These are runs of 6 systems, one row a step. Runs of the same system follow the same rule from any start.
run 1, C (8 x 26):
[[ 29  -9   3  19 -17   6 -25  23 -21  13 -45  31   4   2 -10 -10 -15 -34
   -2  27  -4  55  31   7 -39   1]
 [ -6  11  33  12  43   5  -5 -19 -11   7  21 -12  -5  39   7 -12   5  15
   36  27  15 -16 -54 -40 -15 -17]
 [-19 -39 -48   6  11   3  12 -22  19  -5 -11 -25  10   4  39 -43   3 -16
    0 -15   3   8  48  -5 -12  42]
 [ 20  12  17  27  -9  31  -6  23  -6  26 -11  44  27 -20 -10   9  37   3
   47  40  20  18   1  34  -9  10]
 [-30   4   8  -4  32   5  29 -37  21  -9  46 -26   3   5  -1  -8  23  29
    6 -12  18 -52 -31  -3  31   3]
 [  0 -26 -27   0 -32   1   7  -5  26 -14 -15  17  12 -41 -14  -8  -1 -16
  -34 -22  -6  14  58  45  20  24]
 [ 20  23  54   5  -5  -1 -18  12  -7  -1  14  44   3 -15 -43  32   5  14
    5  19   5  -5 -39  14  23 -34]
 [-19 -17  -7 -19  17 -33  -7 -33  21 -38  23 -29 -19   8   8 -10 -30   7
  -42 -40 -15 -25  -4 -32  28 -11]]
run 2, R, 8 rows:
[[ -1  -7  10 -31 -59  -9   6  26   1   9 -12  -4  -4 -32  31  31 -36  10
    7   2 -42   1 -25 -12  -6 -39]
 [ -3  35   5 -38   7 -10  13  35 -40 -14  35   2 -11  11  15  26  -4  10
   -3 -19 -26 -29 -47 -28  16 -21]
 [ 14  51 -19 -10 -18 -16 -13  34  -6  15 -22 -50 -28  15   1  55 -17  16
  -13 -11  -6   1  -8  -9 -20 -17]
 [-18   8  14 -32 -20   0  41   7 -48  33 -19 -22 -31  32 -16   7 -19 -30
  -15   1 -10  -4 -26 -11 -26 -30]
 [  3  54 -20  -1  40  12  21  16 -44   7  13 -33 -19  50 -20   5  19  -6
  -13  -5  18 -12 -11  -2 -23  18]
 [  3  18 -21  17 -14  21  24  -2  -3  34 -40 -47 -19  21 -24  -1  -6 -13
  -11  19  17  19  26  26 -55  11]
 [-17  -9  -2  -3  13  37  63 -15 -32   5  13   2  -1  19 -25 -48   9 -33
  -12  17   4  -5   5  23 -25  21]
 [ 15  24 -37  33  30  33  12  -1  16 -25  19 -16  12   0 -17 -22  16   9
  -16  11  11   4  36  34 -25  49]]
run 3, T:
[[-30   5 -17 -21  23  -8  21 -19  16 -20  45 -33  -1   2  30   1  12  32
    4 -29  -2 -51 -25 -20  32   6]
 [ 20 -17 -26   1 -41  15  -5  38   5  -8 -16  26  23 -41  38  -5 -15  -6
   12  16 -38  34  31   9 -23  13]
 [  3   7  60 -10   9  -5   1  -6 -25  -9  26  36  -6   6 -37   6 -10  -1
   -4  14  -5 -13 -58 -14  18 -41]
 [-11  10 -48 -21  -6 -18   6   4  25 -32  17 -38  -7 -17  18  17  -8  20
  -37 -49 -17 -24  23   3  27  17]
 [ 32  -6  13   9 -28   4 -23  27 -18   2 -36  31  -2  -8 -14  -2 -33 -28
  -12  27 -21  51  20   4 -38 -13]
 [-10  27  27  -9  39 -19   1 -24 -15  -5  23 -25 -28  41 -32   8  -4   8
  -23 -12  17 -31 -44 -23  12 -26]
 [ -1   8 -68  -2 -12   1   5  17  13  -2 -19 -49  -3  -4  40   4  -5   3
  -10 -20 -11  11  46   2 -25  32]
 [ 18   4  35  10   2  19  -3  18 -45  25 -18  32   0  24 -16 -12  -4 -26
   24  46   3  32 -23 -12 -41 -16]]
run 4, B:
[[ 29  32   5  34  -9   9 -38   7  52 -18   5 -18   7 -30  -3  33 -16  51
    6  27  -7   5  -8  10 -17  -9]
 [-19 -29  13 -34 -36 -32 -10   6   1  28 -20   2  -3 -12  45  25  -8   3
   29 -19 -13  -6 -22 -35  29 -34]
 [ 26  53  -1   1   9 -17 -28  36 -26   6 -10  13 -12  12 -42  49  25  -1
  -18 -20  21   4   4  22  24  -1]
 [ -9   8  32   9 -30   7  14 -31  38  23 -10 -45 -16  -9 -25  22 -27  29
   -1  25   4 -17 -32  11 -20 -39]
 [-28 -19  11 -35   1 -27  15  -4 -49  40 -26   2 -23  39   1  -4   7 -42
   -2 -29  14  -4 -10 -24  17 -17]
 [ 21  47   2  32  34  22   1   1 -16   0   0 -15 -13  32 -58   0  11  -3
  -22  22  28   8   3  27 -32  14]
 [-31 -34  15   4  -3  21  37 -42  16  23  -2 -35  -2  12  23 -36 -16   3
   29  32   1 -11 -23 -22 -33 -12]
 [ -5  -3 -26 -11  35   1  10  20 -53  12  -2  25   9  34  14 -26  41 -39
   18 -18  16   9  22  -8   6  39]]
run 5, B:
[[  5  47  30   2   8   0  -5   9  -1  19  16  -8  -5   6 -18  46  24  37
   27  11  20 -28 -50   3  15 -25]
 [-29  15 -13 -21 -32  -3  35  -2  -2  56 -30 -52 -22  10   2  34  13   4
   10 -15  20 -22  -8  10   1 -12]
 [ -5  13  28  -9 -12  16  38   5 -44  40 -17  23 -10  14 -53   3  22 -32
   -5  11  23  -1 -10  35   0 -11]
 [-27  -1  15  10  28  14  42 -52  10   9  17 -33 -14  24 -43 -24  11  -1
  -19   4  31 -31 -13  16   0   3]
 [-22 -33 -21   1   0  14  38 -25 -18  22 -28 -19  -9  25   1 -47  -4 -43
  -12   1  10  17  33   3 -34  22]
 [ 11 -15  13  25  42  26   6 -13 -20 -22  23  41  19  15 -18 -56  13 -24
    5  30   8  16   7   4 -17  26]
 [-10 -23 -33  21  32  13  -3 -28  37 -28  22 -22  20  -1  42 -42   7  17
   18   4   2  -6  21 -14 -11  37]
 [ 12 -27 -32   5 -12   9 -14  29  -2  -5 -11  38  33 -28  50 -20  11 -14
   30   4 -17  31  39   2  -7  30]]
run 6, C, 8 rows:
[[ 10  17  40  15   7  16   7  -3 -34  35 -23  11 -14  32 -48  -1   5 -21
    6  38  25  17 -21   9 -32 -19]
 [-19 -16   5  13  45   1  15 -54   5  -7   8 -36 -18  45 -16 -45 -12 -13
  -19   3  21 -10  -2 -21 -20   7]
 [  8 -40   5  33   0  14  -9 -20  11  10 -33  25  16  -4 -11 -43  -2 -32
    5  27  15  40  42  16 -27  19]
 [  1  -6  42  29  44  12 -16 -26   5   3  22  31  18  13 -12 -21  27  10
   42  34  31  -6 -32 -10  11   0]
 [-18 -38 -21  19  25  -2  -6 -43  49 -24  18  -9  18 -15  20 -36  13  13
    2 -15  14 -11  28  -1  24  31]
 [ 14 -18  13  18 -22   5 -25   9  25   7  -9  57  32 -46  -5  11  28   8
   28  10  12  15  20  34  34   8]
 [ -7  13  19  -5  22 -18 -19 -13  24 -20  40   9   7 -13  -4  26  24  38
    7 -21  14 -40 -32  -4  60  -9]
 [ -2 -17 -26 -13 -31 -30 -19  -2  42 -21 -11  -7   1 -38  10  20 -13  10
  -34 -44 -12  -2  38  14  38   3]]
run 7, Y (8 x 26):
[[  1  -6  31  12  25   3   9 -36  -1 -17  17  25  -6   8 -73 -24   6 -17
  -42  -2  23  -6   4  31  18   0]
 [-11 -42  -4   8  -5 -16  -2 -50  30  -7 -25 -26 -18   5 -22 -31 -35 -22
  -46 -11   5  14  36   3  -6   1]
 [  4 -52  15  16  16  -2 -19 -19 -10  -2 -18  44  14   9   3 -53  -4 -42
    8  14   6  38  25 -15  -9  12]
 [  0  -9   6  35  54  -9 -37 -39  16   8  -7 -21  -1  42   5 -26  11   2
   22  12  40   8   1 -34 -13  12]
 [-11 -32 -18   9 -10 -20 -31  -9  26  39 -44 -19   8   0  52   7  14   2
   45 -10  20  16  24 -22   6   8]
 [  6   3  14  10  18  -8 -35  14  -2  22  -1  41  26  -7  13  19  54  11
   54  -2  31  -1  -8  -3  39   7]
 [ -1  27   1   7   2 -28 -32  -9  37  10  -5 -25  -9  -8 -13  51  22  39
    3 -27  31 -23  -7   9  45  -9]
 [  5 -12   8 -22 -43 -31 -24  18   9   1 -17  36   3 -40  -8  37  -1  -2
  -18 -32  -8   5  16  18  51 -19]]
run 8, U:
[[ 10  16  47  -4 -19  -5  -4  -6  12 -21  17  12 -13 -20 -45  25 -33  18
  -30  14 -18 -13 -41  10  11 -47]
 [-15  17 -18 -33   0 -24  18   3 -28   7 -10 -50 -39  38   0  14 -24 -14
  -38 -36 -10 -13  -9 -26 -10 -15]
 [ 34  29   9   5   0 -12 -30  38 -42  10 -29  40  -9  13 -40  23   5 -30
  -19  -1   8  36  14  15  -3  -6]
 [ -6   9  45  16   4   9   9 -31  -1  37 -17 -25 -21  31 -36   1 -10   1
   14  36  25  -3 -36  -5 -32 -31]
 [-13   8 -40  -7   3   6  21  15 -32  46 -37 -28  -7  34  17  -3  30 -28
   18 -11  24  10  30   3 -21  30]
 [ 14  -4  19  30 -12  31   1   2   5  22 -13  44  26 -24 -32  -8  31  -7
   27  38  25  21  16  47  -5  13]
 [-36 -24  -5   7   0  28  52 -50  33  16   9 -43   3  -3   6 -33   3  10
   12  17  13 -26  -4  12 -14  10]
 [ -4 -21 -50  -2   1   8  13  10   3 -19   1  16  20 -20  19 -26  19 -19
  -14 -25  -4  11  61  25  11  49]]
run 9, T (8 x 26):
[[ 17   8   1   0  36  21   6  20 -41 -45  43  35  12  14   6 -38 -11 -14
   -8  18 -29   9 -14 -20 -23  13]
 [ -3   5 -11  -8  26  22  33  -4  -7 -57  56  -6   2   2   5 -36 -23   5
  -30   5 -36 -20 -15 -10 -17  10]
 [  5 -21 -17 -15   9   5   9  15 -22 -50  26  16   6  -2  27 -42 -38 -22
  -27  -2 -49  14   6 -25 -22  11]
 [ 19  12  12   1  33   3  -9   8 -18 -57  44  13  -1  12   2 -23 -37   1
  -24  15 -38   5 -26 -34 -21  -7]
 [ -1   3 -18 -19   8   4  21   2  -4 -48  34 -28  -9   4  23 -21 -49   4
  -35  -4 -48  -9 -13 -30 -28  -3]
 [ 17   3 -10 -17   7  -3  -7  32 -36 -36  13   8  -5  14  31 -18 -43 -17
  -16   5 -49  21  -9 -43 -35  -7]
 [ 13  37  -2 -12  22   9   7  24 -27 -39  41 -17 -13  19   8  -2 -32  12
  -18  10 -37  -9 -39 -31 -31 -11]
 [ -2  16 -33 -32  -6   9  35  32 -35 -26  21 -23 -11   9  27  -9 -32 -10
  -26  -9 -49  -3  -6 -19 -32   4]]
run 10, Y (8 x 26):
[[ 33  62 -12  29  33   0 -30  14   3 -12   3 -26 -15  23 -40  28   6  21
  -24   1  21   4   5  13 -17  10]
 [-15 -28  24 -24 -62 -14  10  -6   7  33 -38 -13 -16 -17  11  19 -39  -7
    3   3 -20   5 -14  -9  -6 -46]
 [  0  12  -3 -20  36  -2  13  26 -66  -7  22  44   2  27 -14 -14  33 -37
   -9 -23   4  -2   0  -1  24  20]
 [ 15  35  -2  31  -4  12  -3 -12  26  14 -26 -53 -22  14 -43  20 -14  17
  -21  21  21   8   9  25 -41  -4]
 [-35 -54  19 -36 -42  -5  38 -12 -17  31 -19  18   1 -11  19 -18 -10 -31
   12  -5 -14  -3  -8  -8  13 -24]
 [ 10  25 -20  16  56  16   5   5 -28 -14  23  15   5  28 -28 -21  42 -15
   -9  -8  28  -2  19  20   5  45]
 [ -6 -12   9  26 -34   9   2 -38  57  23 -32 -49  -8 -17 -10   6 -25  21
    2  25  12   4  10  17 -28 -14]
 [-28 -52   5 -28   1  -7  20  -8 -20   2  13  47  20 -10  31 -34  17 -27
   20 -20  -6  -9   1 -15  39   6]]
run 11, R, 8 rows:
[[ 11 -13  -8  -1  -4  17  -6  28   1 -31  32  58  41 -44  34 -12  17   8
   26   6 -25   5   7   8  21  20]
 [ 11   4   6   3 -32   1 -16   7  50 -24  20   7  20 -59  14  29 -12  48
    9   6 -23 -14 -11  13  23 -13]
 [-14 -24  -2 -42 -35 -29   2  11   6 -20  11   9  -1 -32  37  14 -27   4
  -14 -34 -42 -14 -12 -23  35 -25]
 [ 23  33  12 -19   2 -31 -39  36 -21 -27  16  20 -11   0  -4  40 -17  11
  -20 -20 -24  -3 -29 -26  24 -28]
 [ -3  14  20 -11 -11 -30 -22  -6   6  16 -19 -45 -32  21   4  38 -35  17
   -6  -6  -3  -7 -34 -38  -7 -46]
 [-10   9   1 -28  13 -22   1  19 -58  30 -18 -12 -24  51  19   5  -3 -30
    8 -15   1   4 -21 -47 -11 -17]
 [ 13  50   7  14  20  11  -6  22 -33  39 -18 -18 -13  42 -21  27  24   2
   24  20  31   6 -21  -1 -29  -3]
 [-27   2 -13  -1 -13  20  47 -14  -9  58 -30 -46 -12  24  -1  -2  22 -11
   21   9  30 -10   2  16 -27   8]]
run 12, U (8 x 26):
[[-10  -2 -40 -12 -22   0  34  -8  11  -5 -17 -38 -16  -7 -19  -3 -13 -16
  -55 -31  -6  -2  46  32  -6  19]
 [ 10 -30  24   3  -2  -6  -4 -19  -9 -18  -7  47  -2  -7 -52 -29 -19 -41
  -48  -2  -1  23  25  21  12  -5]
 [ -7  -9  14  22  50 -14 -14 -55  15 -12   4 -32 -22  42 -31 -31 -15  -6
  -29  -2  27  -4   0 -22  -8   0]
 [ 12 -22 -24  18  20 -22 -49   1  -4   7 -41  -2   0  26  29 -20  -5 -25
    7  -6  12  42  42 -32 -20  18]
 [  4 -25  38  25  25  -3 -38 -17   5  17  -4  42  22   5  11 -14  24   2
   53  27  28  11 -17 -21  13  -6]
 [-17   3 -24  14  12   1  -8 -12  37  23   0 -46  11   0  51  12  28  38
   51   0  22 -21  -7 -18   3  16]
 [ -2 -18 -21 -12 -43   2  -3  32  14  10 -11  29  31 -51  47  18  19   8
   37  -8 -15   5  20  14  26  10]
 [-17  -3  24 -14 -16   5  23 -17  31 -15  41  13  12 -41 -12  15  10  34
    1  -7  -5 -43 -31  22  47 -14]]

Which system made each run below?
run 13, 2 rows:
[[ 16  30  38   2   2 -15 -16   6 -20  16  -9  30 -12   7 -66  33  18  -5
  -16  -4  29  -2 -14  25  30 -23]
 [-14  -6  11 -21 -21 -33   7 -22  -3  16 -28 -21 -35  11 -46  21 -17 -18
  -53 -35  12  -7   7  12  22 -26]]
	Y
run 14, 2 rows:
[[  9   5 -36 -18   8 -22 -24  21  11 -54  29  -6   2 -17  38   7 -21  16
  -26 -35 -38  -6  10 -25  20   9]
 [ 18   7  -6 -15 -52  -6 -19  49   0   4 -18  13   8 -36  38  37 -22  12
   18   6 -38  18  -3  -7 -10 -23]]
	C
run 15:
[[ -6 -44 -30 -16 -13  -2   2   8   5 -35  10  22  20 -28  52 -36 -17 -14
   -4 -15 -40  13  30 -16   5  18]
 [ 31  27   7   4  -4  17 -20  53 -14 -16  23  47  26 -26  23  19  12  20
   36  26 -23  11 -22   0  -4  -1]]
	C
run 16, 2 rows:
[[-33  12 -14 -35  -1 -12  45  -7 -19  13   8 -21 -21  15 -24  14  22 -12
  -33 -47  13 -36  -1  18  37   2]
 [ 27  13 -35  18   3   3 -24  33 -12  -2 -27  23   9  -4 -11   3  18 -23
  -14 -10   9  38  59  30  -7  38]]
	T
run 17 (2 x 26):
[[ 10  36 -32 -27 -35   7  13  62 -24   5  -2 -12   2 -17  39  40  -6  12
   13  -6 -35   0  -7  -1 -15  -1]
 [ -1  37   8 -30 -39  13  42  31 -22   8   9 -15 -17 -12 -16  38 -16  10
  -13   6 -28 -20 -37  15 -11 -30]]
	R
run 18:
[[ 16 -23  20  38  20  -3 -53  -8  16  16 -25  29  21   5  14 -13  16   0
   47  30  27  33   9 -19  -7   5]
 [-24 -22   1  11  12   3  -3 -25  26  27   0 -18  16   5  50  -9  29  22
   65  12  23 -17 -17 -26   8   5]]
	U
run 19, 2 rows:
[[ 22  12 -14  46   3  35 -12   2  36   0  -3   1  26 -24  -3  -3  21  25
   28  37  18  18  27  34 -26  31]
 [-35 -23  29  -9  -8  11  34 -33  17  22  20  10  15 -19   1  -6  30  16
   36   5  19 -40 -32  11  35 -10]]
	C
run 20 (2 x 26):
[[-10  -7 -10  18  58 -16 -13 -38  -3   0  -7 -22 -16  50 -16 -30  14 -19
  -13 -17  39   2  18 -18   0  23]
 [ 22 -24  -7  38  10  -9 -56  -6  21  10 -38  12  13   5  15 -15   0 -10
   23  16  21  45  39 -13 -20  17]]
	U
run 21, 2 rows:
[[ 26  28 -14   6 -11  31   8  33  12 -47  38   4  18 -35  14   6 -21  28
   -4  25 -45   0  -8  12 -25   7]
 [ -3  -2 -13 -18 -38  12  25  11  21 -30  19 -27   1 -33  31   2 -49  23
  -15   8 -55  -9 -13  -8 -23 -16]]
	R
run 22, 2 rows:
[[ -3 -48  19   5 -16  -3 -21  -2   0  23 -26  26  17  -5  47 -21 -13 -14
   50  27  -9  29  -7 -36 -17 -14]
 [ -1  24 -11   7  60 -10 -24   8 -19   3  21  -3   4  39  25   0  43  11
   36 -11  30 -13 -17 -34  14  22]]
	Y
run 23, 2 rows:
[[ 33  54 -13  37  27   7 -40  19   8   0  -8 -34  -8  24 -10  28   2  28
    7  19  17  15   0  -3 -38  10]
 [-31  -4  -3 -14 -20  22  60 -15 -15  43 -20 -50 -19  23   3 -12  -8 -15
    7  15   4 -11 -13   2 -40  -8]]
	T
run 24 (2 x 26):
[[ -9 -20   0  33  42  23  11 -46  15  -5   7 -23   5  29   0 -55   1  -3
   12  29  21   2   4 -12 -35  21]
 [  6 -27 -39  19  25  13 -14   4   2 -11  -2   9  25   6  47 -42  14 -13
   29   8   1  25  37 -16 -20  45]]
	U
run 25 (2 x 26):
[[ 12  28 -10 -22  -3 -11 -18  60 -43  16  -3  36  12   1  28  35  34  -2
   34 -17   0   4  -9  -9  25   4]
 [ -5  32  23  -3 -34  -1   7   5  17  40 -15 -22 -10 -14 -22  57  12  29
   15   6  17 -22 -30  25  13 -31]]
	R
run 26:
[[ -9 -10  14 -23 -26 -21   8   4 -41  46 -50   3 -27  26 -23  12  -8 -44
  -16 -15  11  18   5   0  -3 -25]
 [  3  22  22  19  18   0  -3 -13 -16  39 -23   2 -13  30 -60  14  34 -15
   -3   3  53   3   2  30   6   1]]
	U
run 27 (2 x 26):
[[ 19  -7  12  26 -22  -5 -37 -17  66 -30   2  -3   8 -45  -7  15 -30  38
  -14  14 -12   5   8  13   6 -15]
 [ -8 -37   9 -26 -22 -49 -38  -1   4   4 -28  15  -7  -8  29  16 -22 -12
   -4 -34 -14  11   3 -36  35 -28]]
	B
run 28:
[[ 36  49 -21  24  26  29 -10  35  -3 -42  34  -1  10  -1  -1   0  -3  23
   -4  25 -19   8   0   7 -38  23]
 [-28 -31  12 -22 -41  21  47 -15  15   6  11 -15   6 -27  35 -14 -26   9
   22  20 -32 -17 -28  -8 -14 -23]]
	C
run 29:
[[ -7 -14   1 -16  17 -42 -43   3   6  -7  10  25  10  -4  33  20  21   9
   17 -40   7 -14  -4 -31  62  -2]
 [ 37  35  -6  19   4 -26 -65  29  18 -14 -12  12   0 -13 -14  48   7  22
   -9 -15   9  17  14   8  21  -2]]
	Y
run 30 (2 x 26):
[[-20 -18 -36  12  27   5  18 -36   8   5 -14 -46 -12  33   2 -40   0 -19
  -18  -8  22   5  38  -4 -27  33]
 [ 13 -28   6  22  10  28   2  -1 -18  -1  -8  36  20   4   5 -52  -1 -32
   21  42  -3  37  18   0 -39  18]]
	B
